Rows are one point carried round by a steady rotation, each followed by how many steps it has turned.
The counts run from 0 to 222.
-.06 .04 .03 -.12 -.22 .01 -.05 .05 -.07 .22 .35 .12 .20 -.01 .00 .06 -.04 -.08 -.12 -.21 -.18 -.19 .00 -.16 .18 -.22 -.03 .11 -.01 .17 -.11 -.37 -.02 .36 -.27 -.20 -.09 -.29 -.04 -.22 -.14 -.29 .02 -.04 .16 -.20 -.04 .04 .12 -.04 -.02 -.22 .05 .31 -.10 -.11 .08 -.14 .32
23
-.14 .09 .01 .16 .24 .03 -.08 .00 -.20 .21 -.04 .40 -.11 -.08 -.11 -.08 -.06 -.29 -.02 .10 -.05 .08 -.09 -.09 .09 .03 -.31 -.18 .14 -.09 -.14 .21 .06 .09 .09 -.06 .14 -.14 -.23 -.23 -.35 .00 -.05 -.12 -.17 -.07 .09 .35 -.02 .17 .11 -.13 .15 .11 -.41 -.03 -.04 .04 .20
67
.11 -.08 -.19 .00 -.01 -.28 .04 .06 -.23 .15 .21 .37 .05 -.11 -.21 -.06 -.06 -.15 -.04 -.15 -.18 -.14 -.22 -.07 .01 -.17 -.12 -.26 .23 -.05 -.25 .05 -.11 .13 -.04 -.07 .28 -.21 -.09 -.30 -.22 -.14 -.01 -.02 -.21 -.09 -.03 .23 .02 .22 .16 -.12 .10 .04 -.31 .09 .06 .23 .32
133
.07 .17 -.11 .08 .28 .08 -.02 .04 -.06 .10 -.15 .32 -.06 .00 -.14 .09 -.33 -.06 -.15 -.08 .13 -.06 -.20 .07 .25 -.09 .11 -.27 .10 .03 -.09 .15 -.18 .19 -.07 -.04 .14 .22 -.07 -.31 -.05 -.01 -.09 -.09 -.18 -.16 .34 .40 -.10 .01 .08 -.15 -.02 .11 -.38 .20 -.01 -.07 .33
98
.00 -.17 .12 .09 .28 -.06 -.14 -.03 -.14 .20 -.03 .29 -.11 -.09 .00 -.10 .12 -.28 -.12 .01 -.05 -.13 -.07 .05 -.01 -.20 -.23 -.30 .23 .13 -.05 .12 -.16 .16 .06 -.05 .04 .06 -.39 -.13 .10 -.02 -.10 -.05 .08 .07 .10 .45 -.18 .04 .17 -.01 -.07 .19 -.40 .00 .25 -.29 .12
0
-.18 -.29 .08 .07 .01 -.20 -.04 .00 -.14 .05 -.07 .20 .00 .22 -.20 -.29 -.01 -.21 -.01 .17 .44 -.11 -.13 -.14 .04 -.30 .08 .01 -.13 .30 -.17 .08 -.08 .06 .01 .10 -.06 -.26 .06 -.02 -.22 .08 .20 .01 .07 -.01 -.02 .00 .26 .21 -.12 -.19 .03 .15 -.36 -.11 .30 -.07 .22
47
.00 -.07 -.13 .04 -.05 .13 -.06 -.13 -.18 .07 .25 .54 -.03 .24 -.34 -.01 -.06 -.11 -.08 -.35 .06 -.15 .14 -.07 .07 -.18 -.04 -.11 .31 -.01 .04 -.01 -.10 .10 .00 -.18 .06 -.17 -.20 -.33 -.09 -.08 -.15 -.12 -.29 -.37 -.06 .08 -.10 .19 .05 -.17 -.06 .08 -.25 .01 -.03 .10 .15
128
.09 .14 -.27 -.01 .25 -.06 -.03 -.07 -.11 .19 -.15 .35 -.02 -.07 -.13 .11 -.19 -.16 -.06 .05 .08 .01 -.33 .06 .19 -.18 -.01 -.15 .23 .12 -.17 .21 .06 .13 .07 .04 .35 -.04 -.19 -.22 -.09 -.04 .11 -.11 -.29 -.01 .26 .24 .12 .11 -.01 -.22 .02 .07 -.30 .15 -.07 .09 .39
100
.11 -.32 .12 .16 -.21 -.26 -.02 .20 -.03 .09 -.03 -.02 .02 .12 -.23 .06 .13 -.21 -.29 -.05 .36 -.33 .05 -.17 -.05 -.16 -.03 -.23 .07 -.02 -.05 .20 -.10 .06 .07 .06 -.19 -.17 -.08 -.27 -.13 .10 .14 .14 .07 -.08 .03 -.01 -.03 .15 -.01 -.38 .14 .05 -.41 .01 .24 -.27 .22
13
-.33 -.04 -.13 -.14 -.08 -.22 .25 -.21 -.27 .10 .18 .28 .12 .02 -.17 .04 .13 -.29 -.14 -.13 -.09 -.14 -.14 -.11 -.10 -.15 .22 .03 .08 .05 .07 -.07 -.09 .11 .05 -.05 .20 -.30 -.36 .01 .03 -.07 .03 -.14 .12 -.23 -.18 -.12 .07 .00 -.10 .04 .18 .24 -.46 .03 .14 -.26 .22
120
.01 -.29 -.15 .06 .01 -.11 .03 -.13 -.12 .07 .10 .38 .16 -.08 .02 -.12 .09 -.28 -.05 -.16 .02 -.04 -.21 -.13 -.08 -.31 -.14 -.25 .05 .38 -.02 .05 -.17 .03 -.08 .13 -.06 -.04 -.12 -.04 -.11 .08 .02 .08 .17 .27 -.12 .27 .01 .22 -.06 .02 -.02 .25 -.24 -.10 .41 -.27 .12
146
-.09 -.06 .17 .15 -.20 -.06 -.04 .02 -.02 .06 .07 .01 -.05 .13 -.39 .14 -.08 -.18 -.16 -.21 .43 -.25 .27 -.20 .08 -.03 .10 -.05 -.08 .00 .07 .01 -.08 .20 .11 -.06 -.33 -.04 -.03 -.26 -.14 .02 .12 .02 .04 -.24 .25 .06 -.22 .04 .01 -.28 .16 .05 -.42 -.01 .05 -.14 .33
190
-.17 .01 -.10 .05 .14 -.02 -.08 -.02 .08 .53 .18 .22 .12 -.02 -.07 -.04 -.07 -.18 .22 -.06 -.06 -.25 -.08 .12 .08 .20 -.18 -.33 .21 .00 .06 -.04 .04 .16 .29 -.05 -.02 -.04 -.31 -.15 .06 -.13 .00 -.17 .10 -.01 .11 .04 -.18 -.14 .09 -.25 -.10 .23 -.29 -.03 .28 -.35 .18
4
-.03 .01 .13 .00 .00 .08 -.18 -.09 -.23 .10 .20 .22 .03 -.05 -.21 .17 -.01 -.23 -.19 -.18 -.07 -.13 .12 -.13 .11 -.41 -.17 .26 .10 .31 -.13 -.28 .06 .36 -.10 -.12 -.07 -.33 -.34 -.08 -.04 -.11 .21 -.03 .02 .03 .15 .30 .10 .11 .14 .00 -.12 .26 -.16 -.10 -.05 -.01 .22
28
-.08 -.04 -.05 -.07 -.31 -.08 -.03 .01 -.08 .19 .31 .08 .21 .06 .07 .08 .03 -.17 -.14 -.10 -.25 -.12 -.12 -.23 .19 -.27 -.01 .14 -.02 .28 -.19 -.24 .10 .29 -.20 -.12 -.04 -.38 -.15 -.19 -.13 -.28 .12 .02 .05 -.16 -.09 -.02 .16 .04 -.04 -.23 .12 .25 -.11 -.10 .06 -.05 .37
22
-.15 .01 -.01 .09 .11 -.13 -.03 .09 .04 .45 .11 .13 .07 -.14 -.15 -.02 -.04 -.17 .09 -.02 -.07 -.30 -.04 .11 -.02 .16 -.15 -.39 .11 -.14 .01 .03 -.08 .12 .22 -.04 -.03 .02 -.23 -.17 -.02 -.12 .03 -.10 .17 -.04 .14 .07 -.25 -.12 .10 -.22 .03 .14 -.40 .03 .37 -.39 .22
5
.08 -.16 .01 -.05 .06 -.08 -.16 .17 .03 .25 .00 .13 -.03 .15 -.08 -.21 -.17 -.10 -.08 .15 .03 -.23 -.14 -.05 .10 -.20 .03 -.30 .06 -.01 -.33 .17 -.25 .20 -.13 -.10 .10 .06 .02 -.36 -.06 -.27 -.04 .00 -.05 -.28 .21 .23 -.13 .03 .16 -.34 .10 .01 -.29 .13 .23 -.16 .37
164
.08 -.12 .10 .14 .11 -.29 .06 .08 -.15 .17 -.25 .13 -.04 .15 -.03 .07 -.01 -.12 -.20 -.11 .31 -.19 -.20 .02 -.01 -.16 .07 -.35 .09 .21 .23 .03 -.28 -.04 .10 .03 -.07 .04 .15 -.12 .06 .15 -.07 .01 .16 .08 .00 .06 .35 -.07 -.13 -.15 -.23 .27 -.44 -.08 .17 -.31 .18
111
.15 -.12 .03 -.07 -.02 -.10 -.20 .13 -.03 .24 -.03 .13 -.03 .05 -.01 -.14 -.07 -.20 -.18 .13 -.02 -.16 -.17 -.01 .08 -.26 -.06 -.33 .09 -.03 -.34 .27 -.13 .18 -.12 -.10 .22 .02 -.06 -.32 -.06 -.28 .01 .07 -.09 -.16 .19 .24 .00 .07 .06 -.35 .21 .00 -.27 .11 .15 -.10 .39
165
-.15 .09 .02 .02 .01 -.10 -.08 -.01 -.14 .31 .12 .17 .07 .00 -.42 -.20 -.08 -.13 .11 -.11 .39 -.19 .13 .00 .05 -.07 -.12 -.05 .05 .05 .04 .04 .06 .11 .06 .12 .06 -.21 .06 .07 -.41 -.04 .32 -.05 .07 .08 .10 -.01 .30 .15 -.22 -.27 -.06 .09 -.21 -.16 .32 -.06 .20
42
-.20 .07 .10 .17 .32 -.02 -.09 .09 -.15 .18 -.06 .34 -.13 -.06 -.14 -.12 -.10 -.27 .00 .16 -.03 .06 -.09 -.08 .02 .04 -.24 -.14 .06 -.05 -.14 .13 -.08 .10 .09 -.11 .01 -.14 -.25 -.30 -.22 .02 -.08 -.09 -.11 -.12 .14 .39 -.09 .11 .28 -.06 .08 .12 -.54 .03 -.01 .01 .21
66
-.05 .26 -.23 .08 .26 .22 -.15 -.08 -.03 .12 .09 .41 -.03 .23 -.24 .09 -.31 .06 -.01 -.19 .18 -.10 -.04 .05 .26 -.09 .04 .01 .19 .18 -.07 -.07 -.06 .20 -.11 -.02 .00 -.01 -.17 -.30 -.05 -.06 -.01 -.25 -.17 -.31 .22 .19 -.03 -.01 .12 -.12 -.26 .23 -.22 .09 .02 -.09 .17
96
.01 -.22 .01 .10 .12 -.34 .13 .00 -.15 .09 -.26 .19 .02 .13 .05 .06 .07 -.22 -.22 -.04 .24 -.12 -.32 -.03 -.03 -.22 .13 -.27 .05 .30 .15 .05 -.23 -.01 .18 .04 -.05 -.10 .01 -.06 .14 .19 -.03 .01 .09 .08 -.02 .06 .32 .05 -.10 -.12 -.15 .30 -.49 -.02 .13 -.27 .19
112
.01 .17 -.17 -.06 .10 .17 -.05 -.19 -.23 -.10 -.11 .30 -.09 .07 -.26 .22 -.05 -.20 -.38 -.13 .14 -.01 .00 -.12 .07 -.29 .12 .17 .08 .25 .00 .11 -.02 .20 -.13 .05 .07 -.07 -.33 -.14 .01 .05 .14 -.01 -.05 -.24 .27 .31 -.02 .06 .04 .02 .05 .17 -.38 .12 -.14 -.17 .22
93
-.20 -.20 .07 .00 -.21 .12 -.09 -.05 .04 .24 .05 .27 .06 .33 .10 -.24 -.07 -.16 .07 -.01 .21 -.04 -.14 -.16 .16 -.12 .13 -.16 -.20 .32 .13 .01 -.08 .08 -.05 -.07 -.15 -.03 .24 -.13 -.17 -.11 -.09 .01 .11 -.22 .03 -.08 .29 -.02 -.23 -.35 .00 .27 -.24 -.17 .12 -.15 .33
50
.00 .04 .26 .12 .13 .14 -.25 -.04 -.04 .20 .03 .26 -.13 -.05 -.18 .07 -.22 -.10 -.01 -.32 .09 -.08 .15 -.05 .27 -.14 -.16 -.12 .03 .20 .08 -.19 -.11 .37 .00 -.14 -.25 .13 -.11 -.25 -.06 -.08 -.05 -.07 .07 .06 .29 .46 -.16 .02 .13 -.12 -.12 .22 -.22 -.12 .09 -.11 .29
31
-.20 -.25 .03 .05 -.03 -.09 -.07 -.01 -.11 .15 .07 .27 .04 .30 -.11 -.33 .03 -.18 -.01 .07 .37 -.05 -.10 -.15 .07 -.28 .00 -.03 -.09 .29 -.09 .05 -.05 .04 -.11 .03 -.03 -.20 .04 -.04 -.32 .04 .11 .00 .03 -.07 -.14 -.04 .36 .19 -.25 -.25 .04 .24 -.21 -.18 .28 -.04 .21
48
.21 .11 -.23 -.01 -.19 -.11 -.04 .02 -.10 .39 .23 .39 .13 -.13 -.13 .02 -.15 -.02 -.02 -.35 -.18 -.18 -.08 -.04 .07 .01 -.21 -.32 .25 -.02 .05 .00 -.10 .09 -.03 -.09 .17 -.17 .17 -.28 -.28 -.29 -.03 .05 -.15 -.06 .10 .06 .16 .11 -.03 -.28 -.06 .09 -.13 -.11 .01 .13 .26
135
-.27 .11 -.04 .00 -.06 .17 -.07 -.14 -.13 .28 -.02 .29 .02 .26 -.36 -.10 -.06 -.14 .02 -.10 .41 -.17 .20 -.06 -.03 .16 .03 -.05 .05 .04 .21 .21 .00 -.06 .19 .09 -.02 -.16 -.02 -.03 -.25 -.02 .17 -.06 .01 -.30 .22 -.15 .18 .01 -.25 -.35 -.04 .10 -.34 -.15 .03 -.21 .18
221
-.32 .14 -.01 -.03 .10 .00 .02 -.15 -.24 .15 -.02 .25 -.02 .00 -.36 -.16 .00 -.28 -.02 -.01 .30 -.11 .06 -.05 -.10 .02 -.06 -.01 -.01 -.05 .08 .24 .06 .04 .11 .15 .17 -.19 -.19 .11 -.37 .06 .25 -.09 .10 -.13 .07 .05 .13 .11 -.20 -.12 .17 .06 -.42 -.06 .27 -.19 .15
219
.06 .17 .20 -.05 -.11 -.09 -.09 .09 -.13 .17 -.07 .06 .01 -.08 -.05 .06 -.19 -.03 -.15 -.11 -.03 -.13 -.02 -.14 .10 -.18 -.06 .00 -.20 .26 .07 -.17 -.18 .32 -.12 -.10 -.07 -.15 .28 -.17 -.15 -.21 .04 .15 .20 .02 .35 .24 .34 -.06 .02 -.19 -.15 .25 -.28 -.19 -.15 -.02 .43
203
-.08 .07 .12 .08 .13 .10 -.18 -.06 -.26 .20 .05 .39 -.04 .02 -.11 -.09 -.11 -.13 -.05 -.20 .09 .04 .06 -.07 .18 -.29 -.25 .07 .05 .36 .05 -.20 -.03 .21 -.18 -.02 -.03 -.17 -.03 -.03 -.25 -.03 .03 -.04 .13 .11 .06 .33 .36 .06 -.10 -.04 -.28 .35 -.12 -.28 .07 -.08 .15
207
.08 -.09 -.10 .07 -.10 .07 -.08 -.10 -.12 .17 .22 .50 -.03 .20 -.28 .04 -.14 -.06 -.06 -.34 .03 -.18 .08 -.06 .10 -.05 .01 -.26 .25 .02 .08 -.03 -.14 .13 .09 -.18 -.02 -.05 -.06 -.44 -.01 -.16 -.20 -.09 -.27 -.37 .08 .06 -.13 .08 .08 -.23 -.11 .09 -.26 .06 -.13 .11 .21
129
-.12 -.25 -.05 .12 -.11 -.06 -.10 .05 -.07 .03 .20 .17 .02 .21 -.32 -.01 -.11 -.20 -.01 -.06 .35 -.09 .02 -.25 .21 -.24 .01 .11 .04 .17 -.27 .00 .07 .19 -.01 -.05 -.14 -.31 -.22 -.22 -.28 .02 .19 -.09 -.19 -.23 -.01 .01 -.05 .22 .03 -.30 .15 .08 -.24 .01 .08 .16 .31
193
-.03 .21 .02 -.05 -.16 .02 -.11 .11 -.13 .26 .15 .19 .07 -.04 -.08 -.05 -.19 .00 -.09 -.19 -.08 -.04 -.01 -.16 .23 -.19 -.11 .00 -.04 .18 -.09 -.20 -.02 .31 -.29 -.14 .05 -.19 .21 -.19 -.40 -.26 .08 .01 .04 -.13 .11 .14 .34 .00 -.13 -.28 -.01 .23 -.06 -.20 .04 .06 .35
201
-.30 .11 -.04 .00 .00 .13 -.04 -.19 -.22 .25 .01 .35 -.02 .13 -.37 -.14 .00 -.22 -.04 -.09 .37 -.09 .16 -.04 -.03 .08 .00 .00 .08 -.01 .17 .22 .09 -.03 .12 .15 .15 -.17 -.11 .05 -.36 .00 .21 -.10 .01 -.21 .11 -.06 .14 .13 -.31 -.23 .08 .10 -.34 -.11 .16 -.20 .14
220
-.11 .06 .09 .05 -.06 -.02 -.11 .02 -.10 .36 .01 .17 .04 .08 -.39 -.14 -.12 -.05 .07 -.23 .43 -.23 .16 .00 .08 -.03 -.08 -.13 .01 .10 .14 .03 .02 .06 .06 .09 -.05 -.11 .20 -.06 -.35 -.02 .25 -.01 .11 .00 .16 -.02 .28 .07 -.26 -.35 -.10 .15 -.19 -.25 .31 -.10 .17
43
